A single turn carries every row of the set below to another of its rows. Some are shown first; where does it send the rows asked next?
Q785: [-12   2  -4  -6  19   8  31  25   7  44  22   0  25  -2  66 -27 -35   2
  -4]
Q12: [-14   4  -5  -5  19   9  33  25   8  43  23   2  25   1  65 -28 -34   2
  -4]
Q852: [ 24  12  11   8  43   1  52  12   9 -41  15  -1  24 -18 -54  15  -5   6
   2]
Q695: [ 22   4  -2   5 -29  -3  55  10   5  46  40 -13  -8 -27  34 -26 -12 -16
  20]
Q249: [-32   0   9 -17 -65 -13   3  33 -23  12  38  -7  10   1  -8 -10 -12  15
  -1]
Q942: [ -6  10  15  -1  20  -6   6 -34   0  63 -52  -3  -6 -22 -21 -29 -22   1
 -21]
Q926: [  4  10 -38   5  22  30  -1 -59  28 -15  29  10  -7 -36 -38   2  -6  -5
   9]
Q509: [-12  11  16  -8  30 -11  10 -30 -18  65 -38  -4  -6  -9 -27 -18 -19   7
 -32]
Q768: [ 27  13   1  24  27  14  47   5  38 -45  -8  -2  19 -29 -42  -5 -13  -3
  20]
Q169: [ -4 -29  33   3  27  18 -44  22  36  10 -16 -13   5 -27 -13 -34 -19   0
 -27]
Q937: [-22  22 -19   7  28   5  13 -36  -1  56 -49  -4 -17   7 -19 -24 -19   6
 -30]
Q736: [-29 -11 -26  13  36  36 -35  16  36  -2 -12 -16  -8  20 -12 -21 -13   4
 -41]
Q441: [ 50  11 -11 -10  14  -1 -10  51 -35  -8   1 -10  18  22 -18  18  -4  26
 -10]
Q529: [-11  15  -6  22 -16   0 -13 -20 -30 -16 -20  -3 -18   9 -30  62 -17   5
  -3]
Q753: [ 15   4 -16   2  18  24  -8 -59  30  -9  25  11  -2 -53 -39  -6  -8  -7
  15]
Q765: [-13   2  -9  -1  16  12  32  24  11  43  19   2  23   0  68 -29 -34   1
  -3]
Q468: [ 10   4 -11 -15  36  10  -3 -53   0  -5  49  11  -1 -36 -48  15  -2  -1
  -3]
Q272: [-14   1  -5  -5  18  10  32  25  12  43  19   1  24  -3  67 -29 -36   3
  -1]
Q251: [  8  11 -24   0 -13  -3  64  14  -9  43  57 -12 -11   3  28  -9  -5  -9
   3]
Q347: [-15   4  -9  -4  19  11  31  25   9  42  22   1  23   3  66 -27 -36   3
  -4]
Q43: [  3  12 -36  -4  34  22   0 -56  10 -12  43  10  -7 -24 -44  12  -1  -1
  -2]
Q502: [-43  12 -31   4 -72   9   6  24   2   1  22  -9   3  15   0 -19 -14  11
   4]
Q952: [-43   8 -17 -11 -63  -2   8  29 -18   6  39  -8   6  21  -6  -7 -10  17
  -5]
Q167: [ 14  11 -25  12 -29   7  57   5  15  41  35 -13 -14 -16  37 -27 -11 -16
  21]
Q863: [-28 -16  -4  -5  52  20 -33  25  10   7  10 -14  -3  21 -22  -7  -9  11
 -54]
Q677: [ 67   1  15  -8   0  -4 -21  51 -21  -6 -14  -7  25 -10 -15   0 -12  18
   7]
Q892: [-14  16  -7   8  18   5   7 -40   9  58 -58  -3 -11 -11 -16 -31 -23   1
 -20]
Q168: [-30   5  -9   2 -82   6   0  23  10   4  12  -8   6  -7   5 -29 -19   8
  16]
Q655: [  7   3  25  22 -28  -6 -21 -20 -19 -11 -29  -3 -12 -23 -27  49 -24   2
  12]
Q597: [-21  19  -6  -4  35  -4  15 -32 -15  61 -36  -5 -12   6 -26 -14 -16   9
 -38]
Q25: [  0   7  18  15 -18 -10 -16 -18 -35 -11 -19  -2 -13  -6 -32  63 -18   6
   1]
Q113: [-12 -28  32 -11  44   8 -39  30  10  13   6 -13   5  -8 -23 -15 -14   9
 -45]
Q480: [ 39  23 -49   5   8  18  -8  42 -17 -18 -12 -10   9  39  -9  11  -4  21
  -7]
Q975: [  7  16 -38  11 -22   8  60   7   6  40  44 -13 -16   0  35 -17  -7 -14
  10]
Q363: [ 64   6  -8   9 -17  13 -21  41   8 -14 -37 -11  18 -13  -3 -18 -17  13
  22]
Q494: [ 32   9  19  12  32   4  49  11  23 -41   3  -2  25 -33 -48   2 -12   0
  14]
Q721: [ 15  18 -13  15  44  11  55  10  17 -45  10  -2  18  -2 -50  15  -5   5
   1]
Q349: [ 20   5  -2  -5 -18 -10  57  16 -11  47  55 -12  -8 -16  28 -13  -8 -12
   9]
Q669: [  2   9   5  32 -34   6 -20 -26  -7 -17 -41  -3 -16 -16 -22  45 -25  -2
  16]
Q525: [ 46  20 -48  19  -9  29 -14  35  11 -21 -36  -9  10  17  -1 -11 -13  14
  14]
Q913: [-19 -19  -4  17  24  36 -41  14  52   1 -26 -14  -5 -11  -7 -37 -21  -2
 -24]
Q220: [-24  -3  15 -10 -78  -7  -1  32  -5  11  24  -8  12 -16  -2 -24 -18   8
  13]
Q170: [ 20  -1   1 -10  23  12 -10 -53  13  -5  38  10   3 -56 -45   4  -6  -3
   8]
Q445: [ 17  19 -21  24  35  19  52   2  34 -49  -2  -2  15  -9 -42   2 -10   0
  11]
Q928: [ -9  16 -13  33 -27  10 -15 -25 -12 -20 -33  -3 -21   3 -22  53 -20   1
   8]

Q12 turns into Q272
Q251 turns into Q695
Where do these go?
Q937 turns into Q509
Q502 turns into Q249
Q529 turns into Q655
Q480 turns into Q677
Q926 turns into Q468
Q721 turns into Q494
Q113 turns into Q913

A single turn carries every row of the set below to another of its rows. Some are shown first; where does it send the rows asked next?
Q966: [ -31   47  -42   43  -13  -22   -5    5   -8   -4  -42   25  -24   19
    3   26   29  -62   19   -7   -9 -101   18   15    1   -3  -66  -64]
Q878: [-25  40 -14  54 -49   2 -20 -40 -51 -29 -49  45  38  -5 -14  32  -2 -56
 -23  -7 -35 -86  27 -13 -25 -36  35  -6]
Q144: [-35  37  11  35 -67  18  -6  38  16 -28 -17  71  42  20  57  23  51 -30
   6   1 -77 -66  -6 -32 -41 -11  13 -24]
Q344: [-37  38 -86  47 -24   2 -16  20 -21 -10 -21  26  69   3  10  28   0   1
  -4  27  29 -85  17   3   6  18  -5 -30]
Q847: [-35  53 -15  43 -86   6  13  39  15 -66 -45  65  24  32  48  25  67 -65
 -21  17 -61 -78  10   1  -3 -49  -5 -24]
Q947: [-45  26 -16  62 -72   0 -12  38  -1 -47 -11  77  48  45  43  23  61 -64
  -3   4 -68 -64  10 -29 -28 -27 -21 -27]
Q166: [-54  54  14  15 -61 -16 -10  63  12 -63 -33  40  11  43  45  17  38 -64
 -22   8 -68 -85   5  -7 -13 -38   3 -16]
Q6: [-53  16 -24  72 -51  10 -28  33  31   9 -40  36  26   7  12  36 -13 -24
  10  41 -30 -55 -11  77 -30 -42 -15 -53]
Q440: [-43  73 -38  60 -15  15 -51  15  29 -16 -26  70 -44  34  36   6  30 -51
  12   8   1 -74  19  19   9 -44 -56 -39]
Q83: [ -16   51    8   67  -67  -13   -3   -7  -55  -27   -8   54   16    9
  -30   22   -1  -19   23   23  -29 -103   12  -41   -9  -49  -17  -47]
Q158: [-37  47  -4  64 -49   6 -20  42  34 -31 -37  58  39  18  26 -11  -5  -9
 -15  60  -8 -70 -23  70 -22 -57 -11 -64]
Q560: [-16  21 -31  58 -25  58 -11  11   4 -32  -7  29  57  15  11  79  24 -25
 -31   8  18 -61  12  38  -8 -17  15 -60]
Q674: [-49  50   5  32 -62  14 -16  41   8 -51  -4  39  31  51  57  36  39 -52
  -5 -11 -66 -93   7 -51 -36 -28 -15 -25]
Q619: [-33  66 -19  15 -50  15 -85  28 -20   9   2  25  21  -2 -14   2  28 -34
 -58 -16 -33 -60  41  22 -34  -6   2 -50]
Q671: [-18  69 -33   8 -43  44 -41   7  45 -15 -19  63 -44  26  60  14 -13 -38
   8 -10 -13 -78   7  32  -8 -55  -8 -32]
Q57: [-10 107 -41   5 -40  23 -17  39  -2 -41   3  41  -3   3  35 -11  -5   6
  -7 -20 -51 -72  33  38   8 -66   4 -17]
Q99: [-20  63 -51   1 -64  26 -28  14   2  -4  -4  19 -21 -15  39  23  -1  -2
   1 -44 -50 -78  42  44 -17 -55  -9 -30]
Q784: [-45  44 -54  14 -76 -17 -66  33 -25  11 -20  19  51  -8 -14   7 -34   1
  -9  33  -5 -77  18  -2 -11   0   5 -25]
Q415: [  0  71 -19  23 -25 -26  -7  19   0 -47 -44  53  -9  30  -8   7  26 -52
  13  14  -1 -87   7   0  36 -23 -59 -68]
Q770: [-45  53  11  28 -49   0  -6  59  30 -54 -43  56  25  12  61  18  81 -26
 -20   8 -58 -71   5  -2  -8 -21   3 -23]
Q979: [-22  77 -43  51 -60  23 -19  42 -34   0 -31  52  13   0  42   8 -32 -18
  19  78  12 -64   8  45  -4 -21   5 -52]
Q492: [ -25   53    7   66  -58    9    6   -9  -68   -5  -13   40  -25    2
  -19   39   13  -55   -3   25  -16 -106   25    1  -21  -32   12  -56]
Q367: [ -6  78 -56   3 -49  31 -46  50 -28 -29  -6  25   4   2  56  30 -19   4
   9  20  25 -63  35  21  22 -26 -13 -48]
Q359: [ -32   45  -68   35  -89   -4   -5   -3  -56  -12  -12   28   23   -8
   12   17  -21   -1    3   23   20 -121   27  -13   -9  -26    1  -34]
Q578: [-36  29 -10  51 -24   7 -47  27  31  -7 -25  91 -33  18  35  10  -1 -34
  27  32 -16 -45  -4  51  -3 -50  -6 -32]
Q471: [-27  42 -14  59 -34  31 -35 -35  -4 -32 -62  27  67  -9   6  60  29 -18
 -37  -8   2 -81  15 -19 -20 -22   9 -28]
Q638: [-58  35  -3  52 -22 -12 -78  -7 -34 -26 -33  23  53  -4  -3  17  16 -25
 -52 -15 -19 -77  31  -5 -40 -32  13 -12]
Q487: [-18  65 -55  20 -44 -18 -49  41 -45 -15 -23  48   0  19  33 -15  -6 -48
   0  42  34 -77  24  27   4   1 -41 -73]
Q939: [-10  13 -34  53 -26  30   1   1   9 -50   2  50  92  26  22  35   4   4
 -14  -1   8 -80  -9  13 -25 -26   3 -54]
Q402: [-28  92 -34  24 -38  10 -69  22  -6  -6   6  35  61  15 -16 -23   2 -15
 -34 -16 -56 -68  25 -14 -35  -6 -12 -30]

Q144 turns into Q166
Q979 turns into Q784
Where do these go?
Q878 turns into Q578
Q492 turns into Q6
Q83 turns into Q158

A single turn carries every row of the set below to another of its rows. Some are shown first; where does it send the rows asked next?
Q109: [  3  -4  34  31 -19  -9  24  -1  -3 -17  34 -10  22]
Q708: [-11   2  -3 -13  21  16 -73  38 -32 -23  25 -10  15]
Q675: [ -2   0 -21 -36 -62  32 -15  40  25 -22  -5 -23  33]
Q418: [-15 -36 -47  28 -55  38 -33  35   3  13  28 -50  27]
Q933: [ 33  -1  -6   5  -7 -51 -13 -15 -18   4  17 -37  26]
Q112: [ 44 -29 -15   7  -5 -40 -30 -20 -22  -2  17 -54  25]
Q934: [ 73 -41 -15  14  -7  40 -31  24 -21 -17  61 -25   6]
Q528: [ 30 -68  12  36 -13  16 -16 -10 -11 -33  35 -51  17]
Q929: [ -9  -2  -6 -14  20  16 -76  38 -35 -26  23 -11  15]
Q576: [ 39 -56   8  13 -33   9   3  -2 -42 -49   2 -13  30]
Q135: [ -9   0  -5 -15  18  16 -74  39 -36 -27  21  -7  15]
Q705: [ 52  17   3   6 -15  17   7  34 -18  -7  54  17  13]
Q11: [ 39  -3  -8   0 -12 -51 -11 -15 -26  -1   9 -32  30]
Q267: [  4 -21  32  41 -10  -3   9  -6  10 -13  49 -33  15]
Q380: [ 48 -23 -17  -2 -14 -43 -22 -17 -35 -10   3 -40  30]
Q485: [-24 -19 -39  31 -55  31 -24  38  10  21  32 -44  27]
Q946: [-10  -1  -6 -13  21  17 -76  38 -33 -25  25 -12  14]
Q615: [ 50  -4   3  24   1  27 -14  26   3   4  79 -19   2]
Q547: [ 49 -29 -17   2  -9 -41 -28 -18 -30  -7  10 -48  27]
Q421: [-25   1 -36  18 -65  23  -6  44  -4  14  15 -17  34]
Q350: [ -7 -25 -50   9 -73  33 -16  44 -24  -1  -1 -18  40]
Q893: [-11   4  -4 -14  18  15 -72  38 -33 -24  24  -8  15]
Q857: [ 79 -39 -18   3 -16  38 -23  28 -36 -26  45  -8  13]
Q924: [46 15  6 17 -6 19  0 31 -2  2 70  0  7]
Q762: [ -1 -26 -24 -20 -47  43 -39  31  42 -16  18 -59  23]
Q346: [ 44 -11 -13  -4 -15 -48 -14 -14 -34  -7   3 -32  32]
Q262: [-13   4 -14 -22 -50  31 -20  35  46  -8  18 -40  25]
Q534: [ 40 -72   6  24 -24  17 -12  -7 -31 -45  16 -36  24]
Q419: [  7 -15 -25 -38 -64  38 -24  39  18 -28  -9 -29  34]
Q561: [  8 -33 -29 -26 -53  46 -40  32  30 -24   6 -54  27]
Q908: [ 34  -8  -7   9  -4 -49 -19 -19 -13   6  23 -47  24]
Q314: [ -9   9 -15 -30 -57  29 -14  39  37 -13   7 -28  29]
Q188: [ 11 -29 -30 -34 -59  43 -33  35  20 -29  -4 -42  31]
Q965: [-10   0  -5 -12  21  15 -75  37 -32 -24  26 -12  15]
Q772: [ 61 -27  -7  23   2  36 -28  23  -5  -5  76 -28   2]
Q993: [-10 -10 -17 -18 -46  37 -30  32  48  -9  22 -53  22]
Q810: [-28  -4 -35  27 -59  25 -13  41   7  20  27 -31  29]
Q360: [ 38 -19 -11  10  -2 -44 -26 -19 -15   4  23 -54  23]
Q273: [ 64   2  -5  -2 -23  21   4  35 -34 -19  40  21  18]
Q322: [-16  -8 -42  11 -72  26  -7  46 -16   6   4 -12  38]
Q195: [ -4 -40 -53  14 -69  39 -28  40 -21  -3   4 -33  36]
Q328: [ -6 -44 -53  22 -62  41 -34  37 -11   4  16 -45  32]
Q323: [ 28 -29  18  11 -36  -1  20   2 -38 -43   1   3  33]
Q659: [ 13  -9  28  19 -31  -9  28   2 -21 -30  15   5  29]
Q463: [ -8  -2  -6 -14  18  16 -76  38 -35 -27  23 -10  15]
Q163: [ 14 -47  22  43  -7   8  -8 -11   5 -19  49 -50  13]
Q393: [ 76 -21 -14  -4 -23  31  -9  33 -42 -27  36  11  18]
Q711: [ -9   2  -5 -14  18  15 -72  39 -36 -25  22  -7  16]

Q485 turns into Q195
Q946 turns into Q135
Q762 turns into Q419
Where do these go?
Q659 turns into Q163
Q705 turns into Q772
Q908 turns into Q547

